One turning vector, and how many ticks it has turned
The counts run from 0 to 925.
[ 55 144 125 103 124 171 139 151 138 116 160  75 150 122 128 142 110 175
 136 140 126 100 101  76 141 121 126  75 151 170 141  80 175 132  89 131
 144 132 163 139 121 123 129  92 121 103 119 125 126 186 154  96 156 136
 106 132 108 104 139 143 124 102 128 159 111 127 166 130 101  76  99 159
  92 123 113 109]  243
[ 94 170 139  91 125 144  98 147 149 114 159  77 134 100 151 133 121 182
 160 158 102 110  81 112 164 135 183  90 140 167 111  90 172 135  70 138
 146 147 142 109  97 139 160 122 134 149 137 109 151 154 112 117 141 139
 127 130  75 117 128 142 167 109 123 142 160 119 140 119 125  72 102 149
 120 118 118  90]  924
[130 167 159 121 127 187 124 145 177  87 138 102 147  98 152 119 123 143
 174 136 100 143  57 148 135 122 149 126 145 168 169  90 155 129 108 136
 123 131 124 132 109 129 156  97 153 131 100 147 132 178 179 141 145 123
 142 156 133  94 127 137 107 141 141 122 127 102 155 132 147  71 125 118
  84 121 100 117]  724
[104 145 149 102 127 182 128 102 135  64 145  80 120  95 142 124 119 153
 185 142 104 119 101 127 162 143 155 107 144 159 104  72 166 125 107 142
 136 127 130 116 111 122 158 109 134 125 106 133 139 162 154 139 143 132
 131 150 112 105 141 121  98 138 151 181 122 124 163 142  96  50 109 135
  96 117  78 119]  267
[120 131 134  96 133 167 126 156 149 119 165  90 137 141 169 116 154 136
 178 166 115 105 100 134 143 110 168  99 154 139  94  65 177 109 105 138
 175 137 153 144  96 134 171 120 149 147 110 128 138 172 145 152 157 104
 159 127 113  77 167 152 143 118 154 138 128 134 147 109 158  94 113 139
 123 121  92 116]  354
[ 88 143 165 110 122 197 138 167 136  83 144  68 138 115 160 127 142 136
 213 114 136 119  75 124 152 122 145  95 130 162 138 102 154 128 119 133
 112 114 149 131 117 139 124  94 141 139  97 124 133 153 179 142 161 133
 134 153 131 102 136 154 135 127 159 157 143 118 160 111 123  62 121 135
 102 116  80 124]  427
[123 136 158 116 135 170 151 179 174  87 159 100 153 112 156 137 140 151
 185 121 124 119  84 142 129 116 156 122 147 171 164  93 156 154  98 138
 136 142 134 121 108 124 156 102 125 118  77 135 132 166 181 152 136 128
 129 152 107 112 132 151 129 109 143 119 139 106 164 141 118  55 118 132
 115 122  92  99]  472
[ 77 123 124 115 118 174 151 133 163  98 157  78 137 113 140 140 117 177
 152 144 140 112 141  73 168 112 144 106 145 157 105  72 165 102  91 126
 154 156 117 124 126 143 122  94 119 123 147 129 145 186 139 136 148 123
 124 140  91 121 146 137 121 118 100 172  95 149 153 125  93  64 112 153
 104 116  90 115]  897
[116 139 133 108 136 150 145 184 159 109 154 128 171  97 132 157 143 172
 160 148 120 102  92 120 114 107 122  88 155 173 150 100 179 104 129 163
 142 140 128 152  97 126 174 105 139 125  99 128 123 165 164 111 169 112
 127 154  85  94 135 157 164 130 138 114  92 113 150 121 127  59 108 141
 122 149 106 112]  158
[108 152 166 121 104 139 124 142 154 111 145 109 128 112 124 115 150 169
 156 146 122 141  90 128 130 128 150 124 177 161 142  57 172  94  78 113
 137 152 109 145 126 115 150 105 146 119 121 164 129 180 178 138 134 136
 125 137 141  87 132 121  61 146 132 137  90 125 141 138 126  74  98 113
  96 125  73 117]  594
[105 143 144 116 125 165 141 198 172 107 162 125 165 102 156 150 138 153
 164 157 115 111  93 125 111 116 132  87 153 175 147 101 164 109 131 150
 147 149 131 154  79 122 172 102 141 136 111 134 128 165 161 131 161 128
 128 141  85  93 128 165 175 118 131 118 101 107 155 104 152  83  90 149
 115 152 122 110]  157
[106 144 154 114 118 133 124 156 134 116 147 105 135  92 105 125 157 177
 144 149 125 131  90 111 136 125 142 111 175 164 144  69 180  98  96 125
 140 147 123 153 132 111 154 107 136 114 116 149 132 170 172 116 149 125
 125 142 123  87 150 123  69 154 136 136  87 129 141 137 130  52 122 110
  99 123  72 125]  593
[ 53 130 141 117  84 145 145 125 139  82 170  89 130 104 147 139 121 153
 168 139 111 119 104 128 144 152 135 109 163 176 124  69 174 124  92 127
 139 145 137 117 128 110 179  88 129  99 111 165 132 184 164 138 144 138
 125 144 112  94 138 132 105 117 143 155 115 115 166 139 123  89  97 135
  84 134  99 115]  403
[124 132 190 114 103 176 133 149 144  87 137 110 118  92 123 131 141 164
 195 134 129 124 106 140 151 133 152 117 155 164 135  79 171  88 107 130
 132 157  96 133 117 110 142  97 137 143 120 146 141 155 165 151 140 140
 139 159 109  98 126 137 104 155 138 178  97 130 143 125 106  52 123 131
 115 112  68 125]  206
[126 130 154 108 101 189 150 138 165  80 141  89 120 108 138 119 125 146
 185 161 104 105  87 144 144 143 143 120 152 156 129  70 177 114 134 149
 144 138 119 120 107 120 175  88 135 117  86 141 131 161 150 144 136 113
 158 162 113  82 133 136 120 151 149 148 135 117 154 147 106  48 129 131
 110 137  97 126]  859
[ 94 131 150 101 117 170 116 152 128 116 168  58 130 142 167 132 156 138
 206 125 133 110  80 136 151 121 172  97 161 139 134  77 163 114  74  99
 151 138 149 126 111 144 137 115 144 138 124 116 133 160 144 135 141 139
 143 110 135  89 158 164 105 107 152 164 150 119 151 118 134  99 116 127
 109 104  79 103]  489
[ 96 169 136 105  85 158 139 150 205  98 132  90 108 105 132 128 128 182
 161 159 142 138  98 109 168 138 113 117 140 164 135  82 179 111  86 153
 128 152 112 109 141 125 138  90 133 131 116 148 130 182 145 130 135 124
 113 155 116  96 119 119 166 143 107 117 124 139 139 122 126  49 123 151
 112 123 114 119]  228
[129 112 152 103 118 185 154 175 174 116 141 104  96 124 146 154 150 163
 177 166 142 112  99 126 132 118 125  90 147 185 124  91 197  88 106 124
 137 137  80 123 111 129 131  99 158 128 127  90 125 157 134 109 133 113
 159 129 103  97 129 127 136 131 115 131 135 135 152 144 145  55 118 106
 113 119  77 119]  234
[107 169 136 107 130 145 101 127 180 104 153  97 124 110 168 134 133 169
 156 130 120 135 107 130 164 102 186 117 151 169 112  73 173 121  57 119
 161 147 115 110 113 154 152 125 165 138 140 139 135 186 150 137 127 139
 117 116 131 134 140 119 109 109 118 125 126 129 147 140 159  91  90 112
  86 113  92  89]  284
[ 62 156 137 112  94 162 129 135 184  99 151 102 127 102 134 128 106 164
 131 141 120 120  99 107 142 118 114  90 144 188 130  80 192 116 102 150
 139 128 133 122 133 110 165  89 152 134 111 152 137 190 160 119 156 117
 110 165 120 102 133 129 150 121 126 118 118 137 161 130 155  82 103 149
  80 127 116 126]  881
[111 152 139  91 139 161 132 142 123 113 151  67 128 138 153 152 158 156
 191 123 156 112  86 122 163 122 154  87 151 168 135  85 177 108  72 105
 142 136 136 115 117 132 114 131 145 113 118  93 124 158 145 103 149 149
 113 103 131 109 142 121 109 118 147 156 128 121 154 127 119  49 122 129
 116 112  62 111]  237
[153 182 147 107 159 179 139 173 183 102 127  79 168 115 153 137 145 154
 175 161 118 144  74 132 135 121 152 107 150 144 165  93 159 113 114 136
 127 145 122 142 110 123 122 124 144 126 104 122 118 168 152 124 164 141
 116 127 119  81 122 126 139 133 128 116 116  89 167 108 107  47 121 150
 113 142  92 115]  321
[ 93 146 141 110 157 161 138 179 168 108 147  89 159  94 137 145 117 163
 130 148 107 116  80 101 119 116 137  87 155 177 140  99 163 148 127 158
 133 122 142 144 112 119 161  98 133 125 101 132 134 174 170 115 164 105
 117 155  87 109 153 137 140 105 139 128 123 121 181 138 127  54 118 148
  98 139 120 109]  721
[107 170 146  98 119 127 109 186 164  93 151 100 155 114 139 123 164 163
 193 126 121 148  76 159 157 119 161 120 149 144 151 104 151 136  78 143
 131 142 135 141 123 140 153 125 152 145 109 134 136 152 172 162 161 135
 113 148 131  97 146 151 142 135 160 117 128 116 137 108 143  57 102 102
 124 123  78 111]  816
[115 129 157 103 128 158 131 188 148 115 152 106 144  85 126 135 147 165
 165 155 125 113  88 107 142 128 146  96 152 156 121  85 174 102 126 157
 141 142 142 146 102 126 161 108 126 156 140 108 151 141 144 135 164 108
 139 161  67  81 160 158 156 121 146 164 112 122 142 104 133  57 140 158
 129 107 101 137]  203
[104 174 139 115 125 149 102 147 184 119 142 116 134  99 147 144 134 158
 137 157 109 133 100 127 139 115 153  90 169 177 123  77 181  73  96 123
 147 161  95 144 117 129 152 114 173 142 165 152 137 181 158 114 150 139
 113 120 118 102 138 119 127 111 117 133 106 116 147 112 163 108  87 123
  84 140 117 106]  346
[108 133 118 103 149 155 142 176 143 100 163  89 145 119 153 140 144 167
 160 135 115  95  98 112 125  99 152 100 148 155 124  86 162 149 106 153
 164 130 154 142 112 137 165 103 126 101  79 133 133 181 165 142 147 109
 132 143 108 112 148 152 108 135 145 116 112 131 154 153 115  45 113 119
 120 147  86  95]  220
[ 75 127 135 112 124 120 115 141 149 113 135  93 118  89 138 165 149 171
 155 161 135 132 118 116 135 135 133  90 174 175  95  85 183  66 108 119
 135 163  85 128 132 127 148 103 156 131 157 135 136 177 146 131 165 117
 121 134  88 115 130 125 119 141 123 152 106 131 168 133 129  80  90 106
  99 156  88 108]  211
[134 182 151 103 131 156 115 167 181 111 150 115 164  87 140 136 139 153
 166 157 121 124  94 125 158 136 154 105 161 149 143  79 166  99 104 141
 138 156 131 131  95 121 151 122 130 163 155 139 138 157 146 128 157 137
 103 137  89  86 140 131 178 101 138 140 113 103 147  83 143  81 119 179
 124 114 125 126]  794
[108 149 148 104 103 140 112 132 176 121 130  78 104 111 122 121 144 172
 147 164 124 135  74 141 144 139 139  98 169 160 123  62 200  93  84 133
 141 145 109 111 161 113 173 108 151 129 119 153 150 176 148 121 144 104
 133 153 126  79 133 104 116 146 127 124 145 132 141 148 149  60 130 127
  97 120  93 124]  729
[ 88 171 119 107 120 144 106 156 178  89 148 111 161  83 133 134 121 166
 136 170  80 123  90 110 149 128 144 103 160 153 134  89 150 108 111 155
 139 162 120 156  95 138 177 101 142 136 142 143 134 181 157 114 155 127
 116 135  99  82 152 145 140 121 128 129 102 102 148 108 130  92  91 127
 101 146 133 102]  407
[105 137 135 116 131 154 131 173 183 143 144  91 154 139 159 162 142 148
 138 159 148 116 101 124 104 102 126  89 181 171 128  78 187  73 116 123
 160 155 117 133 128 116 154 113 156 135 141 150 133 193 167 134 163  99
 132 128 106  96 137 129 151 115 119 118 109 117 176 121 149 100 115 152
  99 153 108 104]  348
[110 131 131 108 104 178 157 166 189  98 132  88 126 101 120 140 136 170
 159 196 120 137 105  95 159 137 108 109 157 140 128  77 176  80 115 143
 133 162  93 142 131 128 137  87 122 125 148 120 129 167 138 123 146 114
 133 140  92  62 147 122 137 141 106 155 114 129 149 119  97  58 131 132
 116 124 107 137]  706
[103 147 142 100 114 139 139 132 163 112 136  74  89 112 135 140 154 166
 176 163 139 132 104 124 159 160 137 102 155 166 105  66 189  98  88 124
 131 155 101  90 137 107 136 107 143 119 124 129 129 171 140 133 136 132
 123 129 111 117 118  93 116 141 125 142 135 139 162 152 108  41 116 134
  99 141  81 122]  76
[137 146 131  95 164 144 114 156 172 108 141  96 109  91 155 141 167 150
 160 175 114 136  96 131 148 123 157  91 155 161  85  74 180  93 114 144
 156 126 112 125 100 136 163 134 176 134 138 108 125 165 141 134 156 104
 140 122  99 104 166 106 112 134 147 114 123 132 149 128 165  53 104 111
 105 129  79 122]  666
[136 159 140 121 102 160 147 134 169  83 138 113 141 114 157 133 150 139
 200 149 119 131  92 165 144 131 135 109 155 152 150  81 181  93 106 129
 139 154 108 125 105 132 165 114 160 108  97 145 111 174 161 129 147 135
 129 140 137  80 119 133 116 161 148 110  88 104 135 116 128  62 111 112
 109 141  74 118]  161
[ 61 159 135 105 113 154 129 144 161  97 132  96 137  93 109 148 110 189
 133 141 121 130  95 107 148 128 129  97 145 179 156 102 178 119  81 145
 117 145 100 136 150 104 141  93 142 122 124 126 137 158 159  94 155 134
  91 152 115 108 130 119 133 125 125 144 116 124 163 146 103  57  96 121
  88 126  95 113]  182
[108 159 129 127 118 176 124 109 163  92 162  78 159  99 146 126 106 161
 171 142 131 135  97  96 174 112 152 114 144 158 128  66 154 117  82 128
 141 159 140 113 123 160 144 100 111 138 140 137 152 197 134 129 144 117
 127 150  95  98 141 136 126 121 114 150 101 125 140 100 124  72 129 178
  99 102 115 119]  199
[ 81 138 133  82 127 152 103 149 123 122 173  70 135 126 152 133 144 150
 184 131 117 104  80 122 163 120 174  86 158 149 118  88 168 118  69 114
 153 136 158 137 108 144 150 126 138 141 139 101 136 151 131 122 157 136
 133 113 120  88 176 163 125  99 158 167 141 120 142 115 134  95 105 119
 115 104  91  97]  490
[ 62 135 163 118 122 173 135 152 134 115 138  72 159 116 141 149 105 170
 155 128 136 110  91 100 127 118 142  85 152 185 138  93 172 126 103 130
 119 138 141 134 125 114 125  91 126 140 115 128 154 164 160 128 165 130
 126 160  90 118 118 150 146 110 120 164 123 123 186 122 110  74 122 171
  93 125 105 110]  585
[118 159 175 108 132 139 106 168 127 104 137  95 148 107 141 146 163 159
 193 137 119 126  86 145 143 131 188 110 173 153 129  98 160  88  93 117
 133 164 109 147 109 121 141 125 155 153 139 131 140 143 154 151 163 158
 121 125 107 109 122 149 124 138 146 171 114 111 153 116 111  65 100 120
 124 133  69 113]  208
